One vector is turned by the same rotation once a step. Each row is the vector after some number of steps, and that number follows the row.
The counts run from 0 to 332.
[  0.0 -43.7   9.1  10.2  14.6  14.1  16.9   7.9   1.0   1.7  42.0   1.5
  17.2  -3.7  -9.7   0.9  -8.2 -13.2  -0.7 -12.5   0.4   6.8  -0.8   3.8
   1.7  -5.7 -13.4  11.1 -19.0  11.8 -10.2 -12.1  -1.9  18.4   5.7 -11.9
 -18.5  10.9  26.7  14.8  20.8  -0.4]	208
[-12.1  15.3   0.5  16.7 -12.6  -1.5  29.7  12.4 -21.7  -2.9  -0.2  10.1
  21.9 -20.4  -5.8 -30.3  -6.5  -1.4  19.6   7.1  19.9  15.7  11.6  -4.4
   2.8  16.7  12.2 -15.6   4.3 -24.1  -7.1   4.8  13.3 -19.7  18.6  -5.5
 -21.1 -23.0  12.8  11.2  -2.5 -16.3]	45
[ 14.1   3.7  -6.1 -15.8   5.1  -0.2 -22.5   5.4  17.9 -10.7  -8.8 -14.9
  -0.4  24.7 -16.2   9.3   0.3   7.6  -2.3 -11.0  -4.5  18.6  -3.0 -17.4
  11.6 -14.2  12.6  23.4  10.2  38.7   7.8  11.7 -10.0  -9.6  -9.9  19.4
  24.2  24.2  -5.8  15.1 -13.0   0.3]	102
[ 26.2  -9.5   0.6   1.5  -1.3  -6.2  -8.4   4.5 -21.8   4.2   8.3 -16.7
  23.0   2.7  23.6  -7.6  -8.5 -10.4 -26.8   2.1  15.7  -3.4   1.7  17.0
  20.7  19.2  16.7  -3.9  12.0  24.4   2.7   4.1  -9.4 -10.9   7.7  -1.2
  26.7 -10.8   9.2  21.3  14.1  18.6]	14
[ -2.8  15.6   7.0  -7.0  11.3 -15.7  -3.9  16.3   8.3  -3.9 -11.3  25.9
   8.0 -14.8   0.0 -22.4  16.5  -6.8  21.0  10.6  19.9 -21.6  22.8  10.4
  -2.8  20.1  20.5 -39.8  19.9 -12.3  -9.1   6.6  -7.7   9.0  17.4  16.3
 -20.7 -13.0  -3.3  13.3   5.9   0.3]	35
[ -4.4 -34.1   2.4 -19.2   9.2  25.1   8.0  -9.9   0.8 -10.3  13.4   3.3
 -16.1   7.0  -7.1  15.9  -3.2  -6.5  -8.6  14.9   8.4   7.5   9.7  29.6
   4.4  16.6   1.9  -5.1 -12.8  13.0  -3.4  -7.5 -22.0  33.3 -19.6  11.8
  12.3  -4.1  -3.5  14.6  14.2  32.0]	308
[-16.5  24.5  -8.3   3.9 -18.4 -27.9 -15.8 -26.8 -16.7 -14.1 -15.9  -3.8
   2.6  -1.5   0.3  -8.8  12.1   7.9 -32.2  25.9  11.0 -10.0  12.3  -4.4
   3.3  11.0  -3.2 -16.5  18.0 -13.4   9.4   6.3  19.3 -15.3  12.5   7.5
  16.4 -10.5 -10.6  -1.6  -4.5  18.6]	149
[-17.3 -12.2   8.3   0.0 -16.9  13.7  12.6 -12.7 -29.3 -24.7   7.1 -22.1
 -12.3  13.7 -14.4  11.6 -12.7   0.4 -26.3  14.1   2.8  21.7   9.1   3.0
   5.0   5.7 -23.1   5.2 -14.0  -2.4   8.0  -4.2  12.3   6.5 -13.8  -1.6
  28.3  -6.4  -4.0  12.4   2.1  25.6]	297
[  1.2   5.3  22.9  -7.4  -5.9  14.8  34.6   6.6   5.8 -14.0 -20.5  16.2
 -13.0  -4.3  12.7  -0.4  11.6 -25.3  19.3   4.2   7.3   0.7  31.0  11.4
  10.3  -8.8  -0.2 -18.1   5.6 -19.4  -9.6  -1.4   0.8  20.9   9.7  -9.5
 -13.9 -21.3  23.5 -13.8   2.6 -10.6]	42
[  7.6  -1.5  17.3 -24.1  -2.3  -1.3 -11.5   2.3   5.0 -10.0 -22.3  12.1
  -6.5   4.0  18.0   7.6  13.1 -11.9 -11.2  10.0  12.0 -23.2  21.9  19.6
  19.4  -1.9   6.1 -24.7  30.2  12.5  -6.3   3.1 -12.1  24.3  10.0  13.3
   6.6 -11.0   3.1   5.3   9.7  24.7]	26
[-10.6   3.5 -13.4  -9.8 -16.9  -1.2  -9.3  -2.8  23.5   4.3  26.4 -13.5
  -9.5  11.8 -10.9 -12.1  -9.2  11.4 -10.0   6.8 -14.5   3.2   1.3 -41.3
 -21.2 -17.3 -12.0  20.6  -0.3   0.8  22.5   9.6  11.9 -17.5 -24.5   3.3
   2.3  21.5 -11.4  -1.1   4.0  -3.8]	86
[-11.6 -15.7  -2.5  -7.1   6.5   9.9  -0.1   1.2  33.1   9.3  31.3   6.4
 -25.1  -7.3 -14.5  -7.2  -3.0 -16.1  10.6  21.3   2.5 -21.3   2.3  -2.1
 -24.0   2.4  -8.7   2.1  -4.1 -11.8  10.0   3.5  -9.0   6.1 -22.1  11.8
 -30.7  25.4 -11.0 -12.6  12.5  -4.0]	74
[-13.2   9.2  -0.7   2.9  32.5   4.9  -3.1  -5.5   6.4 -10.7 -17.6   1.5
 -23.6   2.5 -15.8   4.7  -4.4   0.3  12.7  21.5   8.0 -14.5   1.4  24.2
  -8.0  19.8   2.4   0.5  -1.1 -17.8  14.0   4.2 -10.1  11.5 -37.3  20.0
  11.0   4.7 -14.3 -10.9   3.2   3.3]	292
[ -0.9 -18.0  -0.6   8.8   8.9  11.4   9.2   3.6 -34.5  -9.6   9.2 -17.1
   3.2  -0.6  -9.8   5.8 -25.1 -12.7  -1.3  21.2  15.2  18.1 -11.9  23.3
   7.0  24.0  -2.6   9.5 -15.2  -6.7   8.7   0.4  -9.0  -6.1 -21.9   7.0
  27.2  -3.5 -10.0  14.6   4.0  21.2]	295
[-16.5  20.9   7.5 -13.2  -2.2  16.5   4.6  13.1  15.1  -1.0  14.9  -6.9
  -5.8  11.5 -22.3 -25.0   1.6  16.8  16.9   7.1 -14.5  17.0  16.6 -28.8
 -11.6 -17.1 -13.2  -2.1  18.9 -29.4  24.1  12.1  10.4   3.8 -18.0   0.0
  16.0   3.3  -7.0   4.5  12.0   0.9]	188
[ 13.8   4.8   6.9  18.7  13.6  -5.0  17.3 -25.5  -6.2 -10.7 -34.6  10.8
 -15.0  -5.2  30.8  13.1   2.6 -17.7  -8.6  10.3   7.0 -15.7  10.0  33.5
   5.8   9.0   8.8   0.4 -15.1 -14.6  -8.1   2.8   2.5  17.2   1.5 -14.2
  -8.6  -8.9  22.3 -14.5  -1.3  -1.3]	144
[ -7.6 -19.0   2.9  11.9   6.9  -0.8  21.2 -12.7 -37.7  -5.2  10.0   1.6
  -5.0  -0.9  -8.4  -3.3 -10.8 -21.2   4.2   8.6  12.5   3.7  -8.8  23.4
 -15.3  22.6 -11.9 -14.3 -42.6 -19.0   0.6   1.3  23.5   7.6   4.2  -2.1
 -16.3  -3.1 -10.7   3.5   2.5  19.2]	286
[-12.2   9.7 -11.5  -9.8 -31.1   7.9  29.7  -3.8 -25.7 -12.3  12.3  -6.9
  14.1  -1.0  -9.5  -7.9 -11.4   1.2   0.0  13.7   7.8  34.0  20.4  -6.1
   5.2  24.7  -3.5 -18.0 -11.4  -7.7  -9.7   2.0   5.1 -14.0   1.7   0.8
  13.2 -24.6  -7.0  25.8  -7.8  18.0]	171
[  1.3  -1.5   9.6   0.2  17.0 -13.6   1.3  -4.9  -4.9   4.8 -14.7   5.3
 -26.0  -3.8  -2.5 -15.9   4.5 -16.3  19.8  13.6   4.4 -22.4  -1.4  14.4
 -29.3   8.4 -10.1 -15.8 -13.3 -36.6  14.7  13.3  21.1  11.7  -0.7   9.7
 -17.0   7.9 -29.7 -18.7   1.8   8.2]	277
[-12.0  26.7  -5.5   2.5 -23.0   7.0  17.4 -21.2 -13.5 -23.0 -29.1  -7.6
  -9.2   3.2  11.5  12.9  -2.9   1.2 -15.2  19.4   3.1  15.4  22.7   0.8
  15.5  13.3  -2.8   3.3  -2.4 -16.1  -7.4  -0.9  -2.0  -8.3  -3.7  -5.2
  22.2 -23.1  15.9  -3.2 -12.9   7.0]	157
[  6.7   9.6  10.1  -1.5  -4.9 -16.2  10.1  -8.3  10.7  -1.2 -16.9  17.7
  -2.6   5.6  37.1  -9.5  12.0  -0.1 -12.2  -3.1 -10.0 -18.4  25.7   2.3
  -2.8   6.3  18.8 -16.1 -19.2  -4.8 -10.7   4.9  -0.1  32.6   5.1 -19.4
 -18.1 -12.8  23.1   6.2  14.6  16.3]	19
[-18.4 -13.1 -15.7  13.7 -14.0   4.1  27.4  -0.6 -11.9 -14.2  30.0 -14.4
  12.0 -13.5 -29.8  -1.9 -20.1  -2.8   4.3  12.8  10.6  29.9   0.7  -7.7
   0.1  10.0 -11.5  10.6 -17.5  -4.0 -13.5  -9.3   7.4 -24.6   0.4   4.3
  -9.5  -1.5  13.3   9.4  -6.5 -10.8]	69
[ 21.1 -14.1   2.7  -0.2 -12.7 -14.9   0.7  -0.6  -6.7   8.7  10.4  -0.6
  13.7  15.0   8.9 -16.7  -6.3  -2.4  -5.0 -29.1 -13.8  23.8 -14.0 -24.9
  -5.8 -14.8   6.1  21.9 -28.3   6.1   4.8  13.2  18.7  -4.0  12.3 -19.5
 -10.5  16.2   2.2  19.6  -4.5   0.8]	108
[  3.1  28.6   2.6  16.3  -6.5 -20.1 -11.7 -17.7   5.6  -3.3  -7.3  -7.9
  11.0  11.2  20.4 -23.3   3.5  20.1 -40.7  -0.2 -22.7  -1.4  14.4 -19.5
   1.4  -5.8   3.8  10.8  -1.2  -8.6  15.1  12.1  18.1   4.9  -5.8 -22.9
  13.0   1.0  17.5   3.5   9.2  24.9]	8
[ 15.1 -21.7  -1.4 -15.4  -6.2  22.6  -8.8  13.8  -4.5   6.2  26.8  -8.2
  14.7   2.2  -9.8 -15.2  -7.4  11.0 -11.5  -2.5   3.7  15.2   3.6   3.1
  18.5  13.4  10.2   3.8  19.3  18.5  12.7   4.6 -17.7   1.8  -8.9   0.4
  34.7   1.3  -6.9  27.4  24.3  20.0]	319
[ 14.8 -31.3 -11.3  -5.6  12.4  10.3   8.3   6.2  11.1   3.3  28.1  -8.1
   2.3   7.2  -3.3  10.8 -14.5  -9.5  15.5   0.5   9.6  13.8 -11.9   7.5
   4.0  13.1  13.6  16.9 -17.1  32.4 -10.7  -0.5 -26.6 -12.0 -13.5  13.9
   0.1  12.0   4.2  14.2  -5.4  -4.0]	91
[ 12.7   8.4   5.0 -18.5 -11.1 -26.3 -22.9  -9.1  16.9  -2.5 -25.3   9.4
  -9.7  12.4   6.0   4.3  18.5  -9.5  -4.8   4.0   7.0 -27.3  12.3 -15.4
  -6.1 -14.9   1.9 -15.8  15.5  12.3   5.3  12.7  14.0  -2.0  22.0  23.4
 -10.9  14.1 -23.2  -9.5 -11.2   2.2]	252
[ -1.1  -5.2 -16.5  26.5   9.4 -22.0  -4.8  -9.5  16.4  12.9  27.3  15.8
  21.8 -10.8   0.2 -22.5  -3.7   4.4  -8.3  -6.6  -8.4   2.1  -1.8 -10.2
  -5.3   3.5  27.3  18.3 -16.0   6.9  -3.8   0.9  -0.3 -11.5  -0.2 -12.1
 -28.4  14.4  30.0   9.1   7.0 -12.8]	224
[-14.1 -17.6 -17.1  18.3   2.6  10.4  35.7  -0.7 -13.9 -11.6  25.3  -6.8
   6.2 -16.4 -21.5   7.5 -19.4 -17.1  11.7  13.8  21.0  23.6   4.6   6.6
   2.8  17.2  -1.1   8.2 -19.7  -1.2 -12.9 -15.0  -8.3 -22.0  -4.7   0.8
 -16.7  -2.1  12.8   3.4  -3.3 -17.2]	68
[ 29.5  -1.0   2.6 -23.0 -17.5  -2.7  -4.9  -8.5  10.2   0.9 -17.6 -12.6
 -14.2  15.6  26.1  18.5   5.2 -14.1 -25.9  -3.6   4.4  -9.0   2.9 -20.7
  20.6 -30.6  -1.3  10.3  24.6  20.2  10.2   5.0  -3.2  -9.4   7.1   2.8
   5.3   9.4   5.1 -14.8 -11.5  -4.4]	243
[-30.7  -4.5 -10.6  10.9 -25.6   2.1  21.9 -11.7  -9.4 -20.4  31.7 -12.4
   1.1  -9.6 -36.0  -1.2  -7.3   3.7  -7.3  17.5   5.9  18.6   8.9 -28.6
  -5.1   1.9 -25.4   2.7  -6.8   1.1  -4.9 -12.6  14.4 -21.2   1.5   4.7
 -13.2   2.5   0.9  10.7  -6.2  -5.6]	70
[-19.6   1.0  -2.8   9.6   8.1   4.7  16.5 -18.8   2.7  -9.2  11.1  10.8
 -25.7   9.6  -0.2  -8.5  -2.2   3.9  -3.8   9.0  -9.0  -9.1  13.8  13.7
 -23.9  10.1  -6.1  -1.8 -35.9 -27.6   7.5   4.1   3.0  29.8 -23.2  -6.7
 -11.3   3.5  -7.3  -3.8   8.6  25.0]	300
[-24.4  17.1   9.9 -20.9 -20.5   4.2  11.0  -7.1  15.8 -16.1   2.2   8.0
 -13.9   7.2  -6.2 -11.6   9.7   4.3   8.7  13.6   2.2  -8.1  30.2 -13.1
 -17.8   5.9 -12.4 -31.8  -0.8 -22.3  -1.4   6.8   9.3  26.6  -5.8   8.8
  -2.1  -6.6 -15.7   3.5   6.6  24.6]	174
[ 24.9  -4.8   0.7  -4.7   2.8 -12.4  19.6 -11.5  13.8   1.9 -26.0  13.0
  -5.3   4.0  29.3  13.7  -0.3 -24.6   6.8 -10.4   6.8  -3.5   5.8  11.4
   6.2   1.5  29.3   8.2 -18.4  16.4 -22.3   4.5  -8.5   0.7  14.0  -5.5
 -26.3   3.6  23.2 -10.3 -14.8 -19.3]	246
[-10.5   5.9 -19.2  12.9   7.3  -0.4  -3.6  -1.3 -12.2   4.3  21.1  -6.5
   4.0   2.4  -6.5 -33.2 -15.2  22.9  -0.3  15.6  -1.3   9.5  -3.0  -4.8
 -10.4  25.3  16.0   8.6  -7.7 -21.4  22.1  12.0  -6.3 -11.7 -39.9   1.2
  13.6   1.5 -10.8  11.9  10.9  10.7]	303
